One turning vector, and how many ticks it has turned:
The counts run from 0 to 441.
-1.98; -1.59; 1.56; -0.09; 0.80; 0.76; 1.46; -2.75; -1.29; 1.02; -0.79; -0.65; 0.59; -0.14; -3.77; 0.59; 2.21; -1.22; 0.03; -6.29; 1.07; -0.47; 0.97; -0.99; 0.13; 2.45; 1.08; 1.00; 2.13; -1.33; 3.03; -1.00; -3.03 => 336
-0.98; 0.17; 0.16; -0.60; 2.30; -1.12; -4.88; 1.47; 1.93; 2.48; -2.71; 1.62; 1.59; -0.90; 4.34; 2.37; -1.36; -1.43; 1.21; 0.49; 0.06; 0.06; -1.26; -0.52; 2.99; -0.96; -1.43; -1.86; -1.09; 0.16; 0.30; 2.81; 0.88 => 241
-2.24; 0.82; 0.05; 0.97; 4.45; 0.00; 1.70; 0.96; 0.87; -1.08; -1.56; -2.42; 0.33; -2.49; -1.94; 0.54; 0.52; 3.65; -1.83; -2.82; -1.20; -1.20; 3.95; -0.06; -2.21; 1.45; 1.61; 0.72; 1.24; -3.55; -1.41; -0.14; -1.24 => 72
-0.03; -0.18; 1.91; -3.11; 1.54; 0.98; -0.50; 3.18; 2.84; 1.83; 0.97; -0.74; 0.93; 1.62; 1.20; 2.39; -2.14; -0.03; 2.61; 3.23; 1.76; 0.60; 0.98; -1.95; 1.05; -0.52; -1.06; -0.42; 2.39; -0.98; -5.22; 0.44; 1.45 => 255
-0.75; -1.24; 0.50; 0.37; 3.50; 0.25; 2.17; 1.43; -2.14; 1.48; -0.26; -2.47; -0.60; -1.33; -1.68; 2.49; 2.22; 1.71; 0.44; -4.51; 2.08; -1.76; 2.58; -1.66; 1.65; 1.63; -1.40; -0.92; 2.31; 0.84; -2.10; 1.10; -1.30 => 281
-0.69; 1.58; -0.68; -0.55; -3.79; 3.09; -0.19; -5.38; 0.52; 0.56; 2.05; -0.44; 2.84; -0.31; 0.89; 2.12; -3.87; 0.46; 0.72; 1.79; 0.51; 1.23; 0.17; 1.54; 2.30; -1.64; -2.19; 1.39; -0.09; -1.37; -1.85; -2.05; -1.63 => 201
0.85; 3.43; -0.08; 0.31; -3.19; 1.85; -2.08; -0.28; -0.24; 0.68; -0.87; -2.37; 1.24; 1.26; 2.98; 2.78; 2.02; -1.75; -1.48; -2.17; 1.85; 2.17; -3.02; 0.25; 2.27; 1.98; -1.54; 1.76; -1.17; -2.07; 2.65; -0.19; 0.56 => 187
-0.54; 1.07; 1.14; -0.02; 0.81; -1.63; -1.38; -3.05; 2.90; -2.99; 2.48; 0.76; -1.47; 3.50; 2.62; -1.84; -1.42; 0.11; 0.02; 3.09; -1.18; 0.53; 0.49; -2.70; -3.65; 0.73; 3.89; 0.75; -1.98; -1.48; 0.50; -1.69; 0.05 => 357
2.34; 0.47; 1.68; -5.37; -1.13; -1.72; -1.37; -0.39; 2.60; -0.44; -2.95; 0.83; 0.47; 3.14; -0.37; -0.87; 1.15; -1.90; 0.40; -0.96; 0.50; 1.86; 0.21; -0.92; 1.24; 0.74; 1.95; 0.93; -1.75; -2.09; 3.63; -1.74; -1.00 => 362
2.01; -0.62; -0.72; -2.82; 2.37; 1.41; 1.52; 0.49; 3.09; -2.17; -1.27; -2.44; -1.22; -2.16; -3.04; -0.57; 0.05; 1.83; -0.93; -0.01; 1.09; -0.26; 3.37; 1.36; -1.31; 0.50; -1.12; 0.36; 0.96; -2.70; -4.40; -1.67; 0.41 => 44
0.09; -0.91; -0.13; 1.75; 1.60; 1.93; -3.88; 0.56; 2.00; -1.24; 2.13; 2.00; 0.57; 0.94; -0.73; 3.41; 0.93; 0.91; 0.11; -4.02; 0.95; -0.03; 2.21; 0.09; -1.93; 0.65; 1.62; 0.23; 1.15; 4.46; -1.03; 2.90; -1.50 => 295
-1.64; -2.17; 0.07; -1.90; 0.17; -0.50; 0.65; -1.37; 0.22; 0.01; -4.17; -0.10; 2.85; 1.53; -3.64; -0.49; 3.63; -2.25; -0.73; -4.06; 0.38; 0.37; 1.14; -0.87; 0.50; 1.09; 0.72; 1.86; -0.31; -3.48; 3.29; -0.50; -2.63 => 335
-0.15; 0.33; -0.79; -1.82; -2.74; 2.24; 0.47; -2.47; -3.87; 2.12; -0.21; 1.80; -2.51; -2.69; -1.61; -0.15; 0.84; 2.07; -0.26; -2.06; 0.15; -0.89; 0.98; -2.00; 3.75; 0.48; -0.35; 1.43; -1.80; 2.15; 2.86; 0.49; -1.14 => 170
-2.26; -0.28; 0.76; 2.54; -1.54; -1.17; 1.78; -3.37; -0.48; 0.69; 0.80; 0.01; -4.24; -0.74; 0.54; -3.07; -0.64; 1.98; -0.12; 4.98; -2.12; 0.04; 0.82; -3.83; -0.10; 1.01; 1.80; -0.33; -1.59; 2.11; 0.61; -1.67; -0.46 => 384
0.19; 1.37; 2.62; 1.61; -1.15; -0.50; -3.13; 1.57; -2.25; 0.20; -1.38; -2.14; -3.07; 0.11; -0.38; -1.11; 4.00; -0.21; -0.34; 2.40; -2.68; 0.24; -3.39; -1.66; -0.14; 2.25; 1.15; 0.82; -0.87; 1.30; 3.23; -1.07; 2.97 => 398
1.41; 0.87; -1.12; 1.17; 2.76; 0.31; -1.96; -1.51; 1.73; -1.89; 0.15; 0.60; 1.03; 1.43; -0.79; -1.03; -0.47; -2.56; -0.67; -2.31; -2.35; -2.74; 0.98; 4.42; -4.29; -0.96; 0.68; -0.47; 1.15; -3.14; 0.26; -0.01; -2.05 => 303
0.45; 2.48; 1.37; -2.58; -2.59; -0.68; 1.68; -2.22; 0.77; 0.13; 0.96; 0.00; 0.77; 4.11; 3.29; 1.79; -1.45; 0.56; -2.38; 0.65; 0.35; 2.13; 2.65; -2.03; 0.40; 1.21; 1.21; 1.18; 0.45; -0.28; -0.54; -3.27; -3.38 => 145
0.74; -2.38; 3.81; -1.48; -0.19; -5.13; 0.32; 1.32; -1.34; -0.34; 0.04; 0.90; -1.85; 1.09; -1.24; -1.72; 3.19; 1.28; 2.65; -0.51; -3.08; -2.23; 0.42; 2.12; -0.33; -1.44; 0.44; 0.41; 3.36; -0.44; 1.49; -1.89; 1.83 => 97
-0.07; 3.48; 2.42; 0.86; -2.54; 2.38; -0.14; -2.19; -1.11; 1.54; 1.11; -0.64; -0.74; -2.33; -1.67; 1.53; -3.43; 2.11; -2.17; 0.75; -2.27; -2.95; -0.30; 2.28; 0.04; 0.80; -0.10; 2.34; -0.83; 0.15; 0.81; -4.95; 1.10 => 410
0.80; -1.05; 1.06; 0.57; -1.84; -1.94; 4.56; 1.97; 2.89; 0.33; -2.44; -1.41; 0.86; -0.12; 1.33; -1.28; -1.44; 0.65; -0.50; -3.33; 1.89; 1.47; 2.38; 3.23; 0.81; -2.45; 1.41; 3.71; 0.60; 1.56; 1.06; 1.72; -2.95 => 104
-0.90; -0.23; -2.71; -1.39; -0.91; 2.06; 0.38; 3.12; -0.44; -1.73; -3.06; -2.84; 0.72; -1.99; -2.11; -0.17; 0.54; -1.69; 0.22; -1.14; 0.83; 2.41; 0.65; -0.34; 4.33; 0.85; -1.98; 2.09; -3.51; -1.50; -1.22; 2.72; 2.00 => 224
-1.84; -1.05; 0.37; 0.63; -3.34; -1.91; 6.02; 1.75; 1.77; 1.42; -1.78; 1.28; -0.05; 2.29; 0.76; -2.16; -1.63; -0.38; -1.32; 1.55; -0.45; -3.26; 2.23; 0.63; -0.89; 0.03; 1.64; 2.55; 0.45; -2.76; -1.32; -2.98; -1.32 => 108
2.22; 0.66; 0.11; -0.29; -0.60; 1.39; -0.31; 1.46; -1.47; -2.07; 1.36; -1.99; -2.57; -2.70; -0.98; 0.05; 1.30; 1.25; 1.61; 3.02; -1.99; 4.30; 1.70; -4.18; 1.60; -1.54; -1.03; -2.70; 3.97; 0.13; -0.34; -0.04; 0.33 => 430
2.95; 0.31; 2.44; -4.65; -0.57; -1.91; -2.39; 0.26; 2.38; -1.07; -0.04; 2.29; -2.34; 2.06; 0.00; -2.08; 2.00; -0.49; 1.81; 0.02; 1.04; 1.57; 0.50; -1.65; -0.21; 0.20; 2.77; -0.38; -1.49; 0.58; 4.37; 0.69; 0.97 => 361
0.68; -0.59; 1.82; -2.89; -0.67; -2.07; 2.96; -1.58; -1.21; -2.16; -1.55; -3.91; -0.22; 0.65; -2.61; -2.51; 1.02; -0.38; -1.16; 1.14; -1.32; 1.81; 0.56; 2.17; 0.45; -0.14; 0.40; 3.61; -2.52; -1.86; 1.81; -2.89; -0.36 => 372
1.11; -2.03; -3.12; 1.23; -2.31; 0.88; 1.78; -1.11; 3.35; -1.35; 0.56; 1.73; -0.56; 1.02; -1.21; -0.22; 0.67; 1.46; 0.48; -3.99; 2.80; 0.69; 3.05; 1.36; -1.18; -0.54; 1.64; 1.26; 1.59; 1.00; -0.79; 2.03; -4.98 => 322
-1.33; -0.46; -1.87; -0.11; 1.53; 2.55; -1.03; 2.60; -1.16; -0.56; 0.64; 1.89; -2.26; 1.10; -4.32; 1.04; 0.78; 0.89; -1.80; -3.41; -0.13; -5.72; 1.52; 1.05; -1.96; 2.89; 0.76; 0.20; 0.10; -0.72; -2.04; -0.02; 0.22 => 290
-4.36; -0.87; 1.51; 3.19; 0.94; -0.56; 1.40; -3.23; 1.44; 1.46; -1.09; -1.99; 2.91; 2.96; 1.09; -1.22; 1.34; -1.65; 0.80; 0.00; -0.25; 1.76; -1.70; -1.52; -3.02; 0.04; 0.72; 2.43; 1.81; -1.13; 1.39; 0.87; -2.83 => 339
-0.40; -1.01; 0.86; -1.91; 0.27; -3.11; 2.82; -0.63; -0.78; -2.14; -1.28; -2.31; 1.39; 1.24; -1.20; -1.66; 1.33; 1.53; 0.10; 0.06; -2.52; 0.71; 3.61; 1.75; -1.04; -0.70; 0.91; 1.58; 2.56; -4.11; 0.09; -1.85; -3.45 => 99
-0.05; 4.90; -0.23; -0.14; -0.57; 1.29; 2.28; -1.49; -0.62; 0.71; 2.47; -0.26; -0.54; 0.02; 0.59; -0.97; -3.81; 1.57; -1.66; 0.48; -3.19; -4.21; 2.19; 1.93; -3.53; 0.84; 2.24; 2.14; 0.67; -1.26; 2.12; -0.79; -1.76 => 137
-0.69; -3.42; 0.25; -1.33; 0.75; -0.62; -1.49; -0.59; 0.80; -0.26; -1.39; 2.93; -1.22; 0.90; -2.03; -3.05; 3.84; -2.21; 1.97; -1.94; -0.59; -0.11; -0.31; -1.27; -1.44; -1.38; 2.39; -0.43; 0.04; 1.19; 4.66; 3.28; 0.15 => 333
2.18; -1.48; -1.84; -0.89; 0.82; 0.22; -1.09; -0.20; -0.39; 1.09; -1.75; -0.34; -3.63; -3.34; -1.93; -0.94; 2.50; -0.47; 3.18; -0.96; 1.94; -0.97; -1.18; -0.65; 2.95; 2.16; -2.42; -2.83; -0.81; 0.90; 0.81; 3.54; -0.18 => 4
3.28; 1.41; 1.37; -3.09; -0.78; -1.80; -3.53; 0.14; -0.66; -1.15; -0.17; 1.43; -2.38; -1.86; 1.56; 0.91; 1.10; 3.79; -0.60; 1.11; -2.32; 1.47; 1.81; -0.38; 3.89; -1.99; 0.22; -1.03; -1.94; 2.88; 1.63; -0.35; 1.11 => 416
-0.69; 3.41; 1.52; -2.31; 0.66; 1.57; -2.72; -0.07; 0.79; 0.48; -0.59; -3.07; 1.12; -1.68; -0.09; -0.47; -0.07; 1.39; 0.50; 3.69; -3.29; 3.31; 0.31; -4.25; -0.07; 0.16; 1.21; 1.01; 1.07; -0.18; 2.46; 0.90; 0.29 => 403
-3.18; 1.10; 1.11; -3.72; 2.24; -0.54; 0.43; -2.12; 0.82; 1.33; 0.73; 0.98; -1.13; -0.17; -0.17; -1.99; -0.07; 2.84; 1.98; 0.53; -1.13; -2.24; 2.23; -4.43; -2.09; 0.44; 2.67; 1.87; 0.27; -1.28; 2.72; 2.30; -0.75 => 347
0.58; 1.08; -3.25; -1.99; -2.98; 2.27; 1.48; -2.27; -2.75; 0.26; -2.22; -0.13; -0.07; -1.51; -2.52; -0.73; 0.76; 0.12; -2.06; -1.49; -1.20; -0.34; 1.21; 0.82; 3.12; -0.58; -1.50; 2.15; -3.19; 1.41; 2.63; 1.44; -1.76 => 169
3.77; -0.69; 1.49; 2.33; 2.06; 0.03; -0.53; 0.59; 1.92; -1.87; 0.00; -2.51; -2.96; -1.42; -0.17; 0.01; 1.10; 2.60; -0.03; -1.01; 2.05; -0.29; -1.48; 5.94; -1.45; 1.19; -1.72; 1.15; -0.37; 0.47; -2.38; 0.05; 1.09 => 40
-2.06; -1.51; 0.33; 2.87; 1.41; 0.99; -0.66; -0.49; 2.13; 1.11; -1.10; -4.36; -0.63; 0.94; 2.22; 0.49; 0.02; -0.83; 1.49; 3.59; 1.93; 1.75; -3.10; -3.00; -0.98; 1.75; -1.89; 0.01; -0.59; 0.63; -3.14; 2.77; 0.50 => 10
0.58; 0.72; -2.94; 2.13; -1.75; -0.47; 1.48; -1.97; 0.29; -2.97; -2.38; -1.24; -2.04; -1.37; 0.43; -2.98; -1.07; 0.85; -2.33; 1.59; -2.86; 2.01; 1.01; 0.48; -0.63; 1.84; 1.51; 0.95; -4.34; 0.14; 1.12; -0.41; -2.75 => 386
